In the rows, 128 means zero.
Each path is a new rotation, seen through one point. The rows after it are directions, each followed by how far the rotation turns it, in deg/step (0 if it stays put).
Each turn is a multiple of 5 degrees from 10 to 175, or 0.
Each row of a path follows its step; steps can be skipped.
path 1
step 2: [127 132 133 123 129 130 134 132 115 127 119 132 117 138 111 125 119 144
 115 134 127 129 119 132 112 140 127 118 130 129 119 142 133 124 144 129
 114 125 127 130 114 124 140 128 130 124 129 131 128 125 134 132 119 127
 130 124 119 113 122 114 121 133 114 134 124 111 121 128 118 121 113 123
 129 134 141 126 130 125 139 128 115 146 120]
step 4: [130 130 129 134 131 132 141 119 143 127 114 122 130 138 124 132 118 138
 134 124 129 128 146 151 130 131 117 124 117 123 130 126 129 123 130 128
 130 127 117 133 138 130 120 122 133 147 120 137 126 135 129 123 146 119
 112 133 117 132 133 120 135 135 134 138 117 134 117 140 135 137 134 133
 114 119 124 139 140 130 120 133 137 128 118]
step 6: [131 121 111 137 129 124 136 129 131 124 141 136 113 124 147 126 139 127
 129 126 127 133 137 122 148 127 141 141 132 114 138 127 138 136 134 127
 124 121 127 135 122 117 122 133 134 136 125 125 143 128 125 127 126 120
 131 134 132 121 134 112 133 125 123 127 135 123 136 116 149 122 116 104
 129 123 129 119 122 131 129 134 128 126 129]
step 12: [142 137 115 110 118 124 124 111 138 139 123 123 128 141 127 115 124 122
 131 114 120 136 135 134 126 125 129 138 127 136 130 126 123 143 121 122
 135 111 129 127 126 132 131 137 127 121 133 134 117 126 139 140 154 120
 130 126 130 123 126 118 128 128 128 132 137 134 127 126 134 128 134 124
 121 114 139 116 128 123 142 126 121 118 122]
step 13: [138 108 122 124 130 131 121 120 127 128 117 114 129 120 118 133 117 141
 115 140 116 126 139 135 114 131 119 128 131 111 115 124 126 129 149 126
 135 122 139 132 117 128 123 141 130 128 132 138 135 129 136 117 131 118
 120 133 121 130 126 144 133 129 115 129 125 117 125 133 129 129 121 122
 120 134 134 129 126 113 134 123 125 140 121]
step 22: [117 139 126 140 128 134 134 123 135 128 124 108 115 123 138 126 129 134
 129 134 130 130 136 135 139 133 132 120 123 110 130 143 132 127 137 146
 132 121 135 139 132 110 130 120 122 124 122 138 130 127 117 128 122 124
 117 133 130 127 129 128 131 121 119 148 140 130 126 118 137 134 134 110
 121 138 144 128 130 126 128 140 129 135 135]
step 28: [128 145 123 123 132 125 125 128 130 125 128 108 117 135 117 125 127 127
 132 120 137 116 131 124 127 137 138 130 137 131 115 137 123 141 135 122
 138 116 134 125 126 137 137 127 125 119 137 136 119 138 137 148 132 123
 127 131 134 130 122 125 136 127 140 113 126 138 122 111 140 139 129 112
 123 128 114 125 128 141 129 131 139 115 126]
step 35: [126 135 130 136 123 126 129 119 136 129 121 134 138 131 125 119 125 138
 118 126 126 121 118 134 125 119 138 127 135 145 143 133 138 127 137 116
 132 118 109 119 118 116 135 131 134 140 124 131 143 125 147 123 123 126
 141 135 126 115 133 131 124 128 120 123 125 120 115 135 112 142 120 130
 139 129 125 121 113 136 133 140 134 130 123]
step 38: [120 137 126 132 132 126 129 112 126 140 118 131 129 126 127 119 120 133
 134 151 133 134 123 141 136 120 122 132 144 113 133 128 140 119 125 135
 127 128 125 130 118 132 137 125 132 120 124 139 130 122 118 130 127 132
 130 120 126 133 144 112 131 135 133 136 134 125 117 133 137 133 119 118
 130 137 137 134 134 146 120 129 124 143 150]
Speeds:
[125 129 127 129 128 130 128 129 126 128 129 126 126 129 127 128 127 132
 129 129 128 127 126 127 130 131 128 122 127 131 126 129 125 127 126 129
 129 126 127 128 126 127 125 128 126 131 128 129 127 132 129 127 124 128
 131 127 130 126 128 129 129 129 125 126 130 131 127 130 126 129 128 126
 126 127 128 129 128 129 131 127 129 127 129]
55
[126 129 132 126 126 126 128 127 127 129 128 130 127 130 129 123 129 128
 129 130 126 129 128 129 130 127 130 128 133 129 126 127 129 127 126 128
 125 129 125 122 128 129 130 129 128 130 127 129 128 125 127 125 128 126
 131 129 128 126 126 126 129 127 126 128 128 127 131 127 128 126 128 126
 130 127 127 129 131 125 129 126 129 128 128]
120
[130 126 130 129 130 128 129 127 125 130 128 127 131 126 125 127 124 129
 126 129 127 130 127 128 128 125 128 127 125 129 129 128 127 129 129 125
 132 128 130 126 128 130 129 129 127 126 127 126 130 126 128 127 130 127
 130 128 131 126 128 129 127 123 129 126 132 127 126 127 125 131 128 127
 128 124 129 127 127 127 124 126 130 128 129]
20
[132 128 127 131 128 128 128 126 127 132 128 126 127 129 129 126 128 128
 127 128 129 127 129 128 127 127 130 125 127 129 130 128 127 129 129 130
 127 126 130 125 128 130 127 129 131 131 126 127 126 128 127 129 130 132
 130 128 127 127 128 127 129 131 128 129 127 126 129 124 126 128 130 130
 131 128 125 133 126 127 128 131 129 126 129]
90
[128 132 128 127 126 130 127 129 127 129 129 130 131 128 129 126 129 131
 129 129 129 127 127 126 130 128 124 124 128 127 128 127 128 127 129 125
 129 127 129 126 128 127 129 129 129 126 129 126 128 128 128 127 127 125
 129 128 129 130 132 126 129 127 130 131 127 126 132 127 129 128 131 126
 123 130 127 129 129 129 124 131 125 126 126]
65
[128 129 127 131 130 128 129 126 133 127 127 129 129 128 129 128 129 128
 127 129 130 130 125 128 128 128 130 128 127 131 125 129 129 124 129 128
 128 126 129 125 130 130 127 132 127 131 128 127 130 128 130 130 130 129
 124 126 127 125 128 126 129 128 132 129 130 132 129 127 129 127 128 126
 127 130 130 125 131 129 126 129 129 127 131]
135
[129 126 127 126 132 128 131 129 129 124 127 130 128 130 130 131 129 133
 126 128 129 130 130 130 123 129 127 124 127 128 128 127 126 127 127 128
 125 129 129 126 129 128 130 126 127 128 126 127 130 127 127 129 128 125
 127 127 127 126 127 127 130 127 128 126 126 127 130 127 130 130 128 127
 128 126 126 130 124 129 128 127 127 127 128]
155
path 2
step 1: [111 135 126 129 123 135 111 150 136 127 132 131 132 129 143 120 134 120
 128 132 137 108 116 126 143 130 128 125 121 132 125 132 124 130 129 128
 121 129 133 139 121 120 130 131 120 129 139 130 120 135 119 124 141 134
 136 124 126 131 138 114 122 127 123 126 130 120 136 138 125 132 136 114
 128 129 137 146 131 132 139 138 119 121 127]
step 2: [120 132 137 123 131 133 126 123 128 131 127 132 128 133 136 118 139 136
 136 139 128 125 132 135 127 137 142 127 126 133 120 127 127 125 129 127
 134 142 143 125 140 131 139 112 143 148 115 132 129 123 115 125 125 132
 134 130 135 128 129 121 119 126 129 132 135 128 121 117 128 109 133 131
 125 130 139 149 131 116 139 117 119 140 127]
step 8: [109 135 132 138 123 132 117 124 128 127 110 119 126 126 134 118 146 132
 126 131 126 120 123 134 123 128 135 140 124 138 127 129 130 122 138 118
 118 140 135 143 121 133 138 134 134 125 122 138 116 145 116 133 129 129
 124 125 117 130 139 114 128 131 125 133 131 127 128 129 135 130 127 129
 112 138 134 141 120 130 138 139 123 118 129]
step 9: [117 132 135 128 128 131 124 136 130 139 147 142 129 131 133 132 126 137
 125 125 127 124 124 132 122 136 127 129 125 131 127 132 128 123 122 112
 138 127 131 131 125 119 142 118 139 132 126 127 150 129 107 131 137 146
 135 123 128 133 122 113 107 127 133 130 138 130 116 118 138 123 132 129
 133 136 140 136 130 137 124 125 123 132 129]
step 12: [129 137 121 141 113 145 127 140 141 117 130 140 131 128 131 125 138 120
 123 123 132 120 122 134 133 131 128 117 125 136 119 128 132 133 127 138
 129 128 130 121 120 121 126 111 122 124 141 132 132 134 128 121 135 135
 118 115 127 133 139 121 119 130 116 130 132 116 133 137 135 133 140 129
 134 134 136 136 146 138 140 128 118 137 140]
step 14: [111 132 139 130 107 134 129 119 128 120 118 125 139 115 124 133 137 129
 120 133 139 126 117 142 131 128 134 126 126 129 119 138 140 124 120 115
 124 120 130 129 124 129 128 115 139 134 119 128 129 124 123 126 132 142
 129 124 130 144 129 129 117 131 130 126 140 140 118 121 141 119 120 125
 129 133 137 144 132 121 130 128 122 141 132]
step 35: [131 124 128 137 120 132 138 127 147 120 130 132 126 125 129 125 136 124
 117 127 132 116 125 140 137 130 112 119 118 139 113 123 117 130 129 128
 132 129 140 123 120 113 125 121 125 121 124 131 134 124 111 123 133 128
 119 128 132 126 122 111 126 135 120 135 140 124 124 129 139 112 134 130
 125 141 131 123 132 120 135 129 115 141 144]
step 41: [110 134 120 134 119 139 115 142 122 122 135 140 127 132 123 125 133 137
 136 125 127 127 120 130 133 139 122 135 113 146 130 120 125 130 129 122
 127 135 135 124 133 114 125 129 128 131 120 132 131 122 121 124 139 119
 124 118 126 130 124 122 103 141 122 123 127 122 115 131 133 126 140 129
 124 132 134 130 119 131 137 125 111 119 117]
step 43: [133 125 136 131 133 132 124 140 138 117 119 129 128 123 133 130 135 128
 129 131 119 120 131 133 129 134 134 129 117 142 114 135 146 124 134 139
 123 131 139 128 130 132 137 126 134 142 126 133 132 126 110 126 126 131
 122 124 125 129 145 127 117 131 121 110 122 128 123 132 134 119 126 127
 142 128 129 147 132 143 143 130 115 139 130]
Speeds:
[129 126 131 128 127 128 132 128 127 132 129 128 130 127 127 129 127 124
 129 129 128 128 131 127 131 129 126 129 126 130 124 127 128 132 126 129
 125 128 129 127 129 129 129 126 126 130 123 129 127 127 127 127 126 127
 131 130 128 130 125 130 130 129 129 126 130 131 129 129 130 128 126 126
 127 128 130 131 128 127 128 127 128 129 126]
90
[129 129 129 129 125 127 125 127 124 125 126 127 130 126 126 127 129 130
 126 127 126 126 130 126 131 128 129 130 130 127 126 131 131 130 127 127
 131 125 128 128 128 127 128 127 126 127 127 130 127 130 133 130 126 129
 131 130 126 129 126 129 127 127 128 129 129 128 126 127 128 132 130 128
 129 130 128 128 127 126 125 131 127 128 129]
45
[124 130 130 131 127 130 129 131 128 129 128 130 129 129 127 128 127 130
 131 128 127 129 128 127 127 127 128 129 128 130 125 129 131 130 128 127
 129 125 125 127 129 127 125 127 128 124 130 127 126 127 128 127 131 127
 125 128 126 128 129 133 123 129 128 127 125 132 129 126 129 128 127 127
 131 128 127 131 127 128 128 126 128 130 129]
160
[126 130 127 130 128 128 128 127 125 130 128 128 127 130 129 128 129 129
 129 126 128 125 126 130 128 125 129 130 127 127 128 127 127 126 132 128
 125 132 124 130 128 128 129 131 126 128 127 127 128 128 132 128 123 125
 126 127 125 128 130 129 128 129 129 126 128 128 127 126 131 128 130 126
 127 126 130 125 125 127 126 126 126 129 126]
140
[125 126 126 128 127 129 131 126 129 128 129 130 127 128 127 134 127 127
 126 128 130 127 126 130 125 126 127 128 128 127 129 126 128 129 130 125
 128 126 127 130 128 126 128 128 131 129 126 132 127 131 128 128 130 128
 128 129 128 129 123 127 129 127 127 126 125 128 125 127 127 125 128 128
 127 131 126 126 123 130 126 129 128 129 129]
70
[131 131 127 129 133 126 128 126 128 126 124 125 130 129 128 128 130 129
 127 129 128 128 129 131 130 127 126 125 127 128 128 129 127 125 127 129
 127 127 126 128 130 124 127 130 130 129 127 127 129 125 127 128 129 129
 129 130 130 129 126 129 127 130 128 128 129 129 129 125 132 125 125 125
 131 128 125 127 127 128 127 130 128 131 129]
100
path 3
step 4: [131 117 139 125 127 130 121 128 130 110 138 135 133 120 123 118 118 137
 121 132 136 110 134 108 131 134 131 135 106 142 129 133 122 132 130 142
 126 123 131 135 114 135 128 134 141 112 120 150 124 127 134 129 128 132
 134 124 122 130 151 130 141 129 125 117 119 132 115 126 140 121 129 135
 125 126 127 132 126 121 139 122 124 125 134]
step 7: [128 137 135 120 126 140 133 133 125 127 134 135 133 134 125 133 124 144
 139 136 123 122 144 125 142 131 127 117 118 139 128 122 134 129 129 134
 142 142 126 117 118 114 132 124 121 121 137 140 129 114 107 143 123 138
 131 136 125 135 139 131 126 138 127 135 122 127 128 118 113 123 150 127
 144 135 124 117 131 143 134 132 121 126 129]
step 9: [132 122 117 123 130 111 124 141 126 116 145 133 122 125 127 121 121 133
 123 133 143 118 128 130 133 121 121 153 113 135 114 125 126 134 126 117
 127 117 132 122 126 151 127 134 127 125 142 134 129 137 139 134 126 124
 118 122 122 135 129 135 125 127 129 132 108 118 116 121 142 122 115 124
 124 132 121 120 137 127 125 126 132 117 118]
step 12: [122 121 125 132 111 134 128 120 132 120 122 141 118 133 130 118 118 119
 133 124 124 116 133 124 137 126 128 143 135 132 144 121 126 131 136 120
 139 143 120 126 121 139 135 126 118 114 140 125 137 132 118 149 122 127
 137 127 135 135 126 138 126 138 122 131 108 123 125 113 114 132 137 132
 127 123 133 117 118 131 123 144 124 137 120]
step 16: [119 128 136 129 134 134 136 125 138 130 123 132 134 114 120 134 122 149
 119 127 125 117 138 127 139 124 127 131 122 122 135 118 124 143 122 135
 127 127 125 132 123 124 122 123 130 107 132 129 132 132 136 130 128 146
 132 118 138 131 121 135 142 120 124 110 120 105 133 130 134 120 138 140
 136 129 135 116 135 129 148 119 123 120 141]
step 20: [137 124 111 133 122 122 131 128 125 129 132 131 129 138 138 133 136 148
 133 118 126 130 139 122 123 127 132 129 124 135 123 123 110 134 123 123
 127 119 142 123 129 140 132 120 125 128 137 141 137 133 129 144 107 112
 121 128 116 127 122 124 139 130 135 126 127 121 119 141 128 115 156 120
 118 135 130 127 133 136 129 115 125 124 126]
step 27: [138 116 135 130 137 132 143 130 119 124 125 129 141 136 127 132 119 136
 130 145 130 120 135 105 135 120 138 131 124 134 114 135 140 127 125 135
 126 124 129 122 111 136 131 127 140 122 131 138 137 128 136 132 125 135
 108 111 121 135 136 144 134 116 118 115 129 125 113 131 131 128 116 141
 134 129 135 133 138 122 128 131 125 134 122]
step 35: [116 127 126 131 125 124 128 121 139 121 131 134 132 131 120 119 116 117
 110 121 122 115 142 114 130 130 134 127 135 129 129 140 121 128 136 116
 127 132 144 103 121 141 139 126 117 124 130 135 119 133 114 131 124 136
 144 120 127 127 128 136 120 145 125 136 112 119 134 120 129 138 127 137
 140 137 122 127 127 132 133 134 132 129 113]
step 41: [126 134 137 125 129 139 143 118 120 123 135 135 124 130 139 132 130 131
 119 120 129 122 126 125 137 125 123 145 126 144 112 132 125 135 123 111
 120 135 147 121 121 124 125 141 133 116 123 131 127 120 111 129 142 123
 121 137 132 131 124 136 119 132 132 118 113 116 128 119 133 131 114 135
 128 128 136 133 128 125 140 143 119 110 114]
Speeds:
[128 126 129 130 129 129 127 128 129 129 125 128 125 129 128 125 130 128
 125 132 129 129 126 132 128 127 127 129 126 125 131 127 130 126 129 128
 130 130 127 124 130 131 127 126 128 127 129 133 126 128 129 129 129 128
 127 130 128 127 127 127 126 129 126 128 127 131 131 129 128 125 129 130
 132 130 127 124 129 129 131 129 128 127 127]
155
[126 128 129 127 129 130 130 130 127 127 128 127 129 131 124 130 126 132
 130 131 128 129 127 130 129 126 128 131 127 129 127 126 126 125 124 128
 128 125 124 128 127 127 127 130 129 127 127 130 130 127 128 132 128 129
 126 128 126 128 124 126 128 127 125 127 127 127 128 129 129 128 127 127
 125 131 127 127 129 132 127 126 129 125 127]
160
[131 128 127 129 130 128 129 128 124 125 127 129 130 127 123 126 127 128
 128 128 127 128 125 128 128 130 128 127 127 125 128 128 129 135 129 132
 128 128 131 130 125 128 128 127 129 126 127 127 127 123 128 126 130 132
 125 128 128 128 127 128 127 130 128 129 128 129 129 128 124 126 129 129
 128 125 127 126 127 128 128 126 128 126 128]
125
[126 131 128 128 124 129 129 125 127 127 124 126 129 124 129 129 130 128
 128 128 129 125 128 131 128 129 128 130 123 131 132 127 124 130 127 130
 126 130 128 131 128 127 127 128 127 128 129 131 130 129 128 128 126 125
 128 128 130 127 128 128 128 127 127 128 125 129 127 127 127 125 127 127
 125 127 127 127 126 128 130 129 128 128 129]
85
path 4
step 2: [131 128 131 125 128 130 128 138 137 128 128 105 113 129 142 130 123 120
 110 135 118 133 131 106 143 121 117 121 132 144 128 118 123 133 114 132
 114 119 136 125 122 145 138 109 132 120 139 140 120 124 134 125 130 122
 132 136 126 112 122 113 125 127 129 122 125 119 141 128 130 120 122 137
 132 128 125 135 135 126 118 132 121 135 128]
step 4: [135 129 140 133 124 123 121 136 130 140 145 126 123 135 124 131 122 127
 112 132 136 135 132 122 134 136 118 125 118 127 120 139 131 129 116 131
 130 132 138 125 133 125 117 111 135 129 123 123 128 105 121 109 116 135
 134 129 114 112 136 126 132 121 113 132 116 145 126 115 127 128 138 128
 125 122 138 136 134 130 137 116 119 112 115]
step 5: [135 128 119 124 136 114 123 123 121 112 120 132 143 130 143 128 125 133
 133 117 141 125 119 124 137 132 129 121 121 138 120 125 110 132 133 124
 116 131 137 143 115 124 120 120 150 136 122 130 129 133 138 138 116 127
 129 136 119 148 124 127 132 123 124 148 130 130 129 123 138 130 124 126
 124 124 123 128 144 136 113 124 114 118 118]
step 8: [116 131 121 125 129 129 142 130 130 121 134 126 132 123 121 124 134 129
 121 124 127 134 122 124 131 146 130 133 136 139 139 120 127 120 139 119
 114 146 151 126 124 128 100 123 116 127 131 116 122 113 135 126 142 124
 137 126 135 133 119 127 121 138 127 129 122 122 139 129 134 144 130 125
 126 134 106 135 111 126 137 128 130 123 136]
step 31: [135 134 126 144 142 132 120 138 129 135 128 118 141 131 136 125 109 137
 122 125 124 138 130 122 127 135 135 121 125 133 126 121 121 119 117 116
 130 147 153 127 115 124 124 126 127 116 124 124 125 128 120 140 145 138
 124 136 126 139 125 131 126 134 120 131 130 147 132 113 138 125 143 138
 123 133 116 133 121 141 127 125 135 118 126]
step 38: [133 142 120 139 116 127 124 134 138 118 120 112 121 120 126 124 124 133
 129 123 125 122 126 131 146 127 130 137 141 124 123 130 121 140 125 121
 117 119 129 132 119 130 122 110 121 131 141 122 112 134 117 110 117 127
 134 125 139 127 113 127 124 129 123 135 132 136 121 131 113 137 127 130
 151 135 108 137 113 133 132 127 126 128 116]
step 39: [122 117 113 120 134 121 136 129 147 116 130 137 122 131 145 142 136 140
 117 120 134 117 146 130 117 137 127 134 132 136 121 128 130 113 122 143
 132 125 120 135 126 142 111 127 145 146 133 128 136 127 111 136 135 137
 134 129 125 120 138 118 132 132 128 125 129 119 126 132 125 140 131 133
 141 142 125 133 129 128 142 128 126 128 129]
step 40: [127 139 119 137 118 137 134 139 125 137 124 136 130 130 131 116 131 129
 133 137 132 131 126 125 151 144 125 117 138 119 127 118 135 122 131 130
 133 118 144 117 131 123 116 120 129 129 120 124 131 122 129 125 127 138
 137 134 126 125 126 112 122 145 130 144 126 143 133 128 142 156 121 142
 134 133 147 136 127 122 131 134 133 128 127]
step 41: [119 120 128 143 140 115 129 113 126 124 116 138 100 127 123 122 124 139
 127 122 125 119 133 104 125 127 121 104 133 113 122 129 126 127 125 135
 119 132 137 125 117 123 125 132 138 136 124 117 133 130 113 140 134 122
 132 134 130 130 130 134 131 133 117 145 130 124 130 121 134 121 113 120
 125 123 120 132 132 140 136 120 129 134 123]
Speeds:
[128 131 128 128 126 126 127 124 127 129 127 127 126 130 127 128 127 129
 128 130 132 129 125 128 127 126 127 127 125 130 129 131 128 129 128 128
 131 129 126 126 127 128 126 129 128 127 126 127 126 125 125 124 130 127
 128 128 131 128 128 131 126 129 128 130 128 130 129 130 126 128 129 128
 125 129 125 128 125 129 131 126 125 132 125]
95
[128 130 126 127 131 126 131 127 129 127 126 126 125 128 129 128 128 130
 130 126 127 129 127 132 122 127 128 127 125 127 128 125 130 127 132 131
 127 126 126 126 126 129 128 131 131 128 127 125 127 129 130 127 126 126
 128 128 128 128 127 128 130 128 127 129 128 125 129 126 130 128 129 129
 131 125 127 128 131 129 127 124 128 128 129]
160
[128 128 126 129 128 130 130 130 130 131 129 127 130 126 130 129 127 129
 130 128 133 129 127 128 128 130 129 131 127 128 128 127 127 127 127 126
 127 131 126 128 130 131 127 128 127 129 129 127 130 129 126 129 129 130
 127 130 129 130 127 124 129 124 129 133 132 130 127 126 126 128 127 126
 131 127 127 124 127 127 129 124 130 129 126]
45
